One vector is turned by the same rotation once a step. Each row is the vector after some number of steps, and that number follows the row.
The counts run from 0 to 418.
121 46 285 257 172 200 -33 115 -456 76 -103 132 204 109 36 -287 -113 -13
 -7 -11 -385 98 46 -140 -191 -7 340 117 -103 7 -56 -123 -252 243 35 -50
 57 -64
106
103 157 78 78 -26 174 24 -105 -271 -12 -188 57 356 -64 21 -283 -6 -149
 -106 120 -445 -155 118 171 -88 25 299 84 -91 165 -93 -13 -210 308 -125
 -278 55 -226
120
172 104 122 366 29 220 112 -4 -298 179 -306 151 18 -99 70 -255 -81 -39
 49 68 -326 -222 -15 -92 -223 200 363 -43 -121 112 -30 -38 -232 279 -155
 -77 24 32
332
66 176 202 27 4 107 79 -154 -361 33 -105 28 243 15 -96 -178 1 -78 226 88
 -388 85 106 102 -238 -188 134 79 -79 241 -195 -55 -234 389 -67 -306 174
 -97
200
108 -11 3 199 130 97 222 -33 -485 174 -293 79 17 -26 112 -98 -125 112 81
 115 -93 -193 -13 190 -243 -68 339 -157 -49 419 -151 -32 -180 111 -94
 -189 -89 -149
159
121 21 303 93 169 221 -70 81 -548 235 -106 -36 111 -61 37 -244 -111 -71
 69 -42 -291 161 48 -117 -190 -128 256 136 -168 11 -115 9 -128 314 -60
 -144 58 -212
211
62 51 -78 70 34 -25 180 -110 -526 45 -22 32 226 129 88 -193 -126 98 34
 199 -191 -64 76 359 -193 5 235 -49 -13 283 -116 -169 -230 108 -18 -397
 23 -122
270
185 174 40 334 30 248 60 -77 -300 171 -200 82 -2 -165 63 -377 -159 -89
 69 99 -326 -101 23 -72 -155 226 219 107 -120 19 6 -49 -167 377 -202
 -161 70 -1
327
30 -36 163 98 82 264 70 19 -392 22 -105 -55 315 -207 -22 -314 -28 99 164
 -111 -323 103 -25 -21 -273 22 151 138 26 135 -106 -13 -321 262 -37 -258
 90 -261
24
120 73 304 164 86 31 45 90 -491 107 -150 114 200 87 2 -99 -19 47 1 -4
 -419 -164 -4 -16 -257 97 422 31 -141 141 -220 -91 -293 121 -12 -97 58
 34
4
73 -35 116 280 253 146 108 117 -546 65 -122 96 114 -40 27 -260 -151 254
 92 -92 -223 -11 -74 -37 -274 170 273 124 42 207 -155 -137 -269 81 19
 -93 -5 -69
361
172 15 235 116 -14 136 154 -58 -394 274 -278 56 27 0 122 -55 -59 -97 111
 89 -215 -141 45 45 -273 -158 322 -211 -249 199 -92 -1 -123 348 -197
 -135 -1 -108
413
163 41 277 80 146 193 -84 70 -554 243 -88 -57 102 -87 70 -267 -147 -87
 18 -31 -292 111 66 -85 -170 -49 251 166 -206 -40 -96 -3 -82 309 -95
 -154 43 -197
213
191 71 176 122 4 142 170 -156 -285 145 -121 80 138 -48 97 -224 -171 -4
 139 -35 -307 -93 39 8 -306 41 132 -36 -257 81 -21 -161 -84 533 -323
 -115 59 -56
405
196 122 161 62 -7 143 -25 -57 -394 187 -82 -31 173 -139 99 -295 -134
 -112 -62 14 -394 -122 73 40 -143 178 255 135 -257 -75 -50 -48 -89 388
 -242 -206 69 -129
220
187 129 111 91 90 57 69 -125 -398 54 -7 125 275 182 123 -260 -227 -53
 -87 76 -324 -17 156 158 -143 -31 199 60 -227 57 -20 -234 -43 432 -184
 -165 34 -118
296
99 25 314 105 146 239 -36 67 -505 203 -138 -20 130 -59 -1 -220 -79 -57
 152 -44 -290 182 41 -131 -216 -182 223 126 -122 68 -123 24 -165 326 -32
 -149 77 -198
209
191 110 177 60 44 145 -60 -11 -461 221 -62 -39 142 -126 109 -292 -156
 -118 -73 3 -366 -53 70 18 -129 127 263 163 -257 -87 -72 -39 -47 363
 -207 -186 49 -158
218
93 167 49 120 64 0 44 -75 -581 155 -66 47 84 200 28 -176 -76 -88 86 304
 -241 73 132 201 -126 -148 285 0 -58 207 -152 -67 -209 151 58 -362 75
 -30
89
129 110 39 205 67 87 71 11 -498 212 -301 49 15 -57 71 -156 -40 -56 -64
 210 -252 -252 17 142 -111 71 453 -31 -90 262 -180 52 -194 29 -37 -219
 -45 -104
341
179 74 24 298 10 75 239 -113 -378 140 -59 156 32 105 122 -258 -212 98
 189 119 -214 -67 30 42 -328 162 182 -110 -132 90 16 -244 -220 349 -162
 -170 74 133
73
118 82 183 167 -4 237 131 -123 -223 69 -267 129 237 62 21 -182 -22 -159
 112 113 -333 -12 110 40 -203 -256 251 -119 -129 235 -52 -32 -189 439
 -119 -171 55 -183
306
92 -43 71 120 -1 228 70 43 -501 289 -284 -100 51 -200 91 -185 -11 -56 57
 129 -154 -93 -10 86 -180 -30 362 -96 -80 185 -87 152 -242 86 -58 -314
 -41 -254
237
73 117 153 -44 42 8 -16 11 -538 68 -103 -37 293 -11 -8 -140 9 -46 -61 97
 -393 -108 83 219 -138 -8 357 110 -102 194 -248 9 -225 74 -1 -318 63
 -181
12
160 -13 -5 19 -49 108 156 -120 -337 106 -107 -7 293 -140 156 -237 -151
 27 -73 5 -262 -211 45 263 -212 139 226 -46 -197 122 -4 -112 -111 347
 -296 -265 -39 -259
42
112 -26 -7 71 -94 152 231 -162 -260 95 -188 19 255 -151 125 -212 -78 19
 60 44 -226 -190 33 233 -267 62 193 -145 -122 216 6 -90 -191 365 -268
 -299 -19 -220
46
147 15 111 24 194 139 48 -56 -559 189 -10 -55 120 -48 117 -276 -269 43
 63 -53 -150 147 89 87 -192 -110 91 152 -158 121 -85 -118 31 392 -189
 -192 3 -284
395
44 -67 184 44 166 182 151 -26 -436 51 -155 28 254 -30 15 -136 -80 105
 186 -79 -182 104 33 86 -282 -263 156 -4 -37 356 -165 -60 -186 299 -69
 -194 7 -309
386
154 39 -31 260 41 159 249 -118 -261 79 -237 124 112 -152 104 -273 -163
 121 42 13 -228 -291 -35 102 -275 240 232 -63 -81 253 -26 -126 -175 292
 -250 -131 -38 -72
150
174 72 93 56 122 127 84 -125 -446 174 0 -21 129 -68 131 -307 -270 19 64
 -35 -227 63 89 79 -222 23 55 138 -214 51 -34 -161 21 493 -274 -184 44
 -168
399
88 130 -119 170 160 44 156 -133 -561 133 -58 -5 -32 -22 29 -276 -216 142
 215 155 -107 47 43 221 -219 38 81 116 33 329 -159 -111 -120 202 -70
 -343 43 -79
169
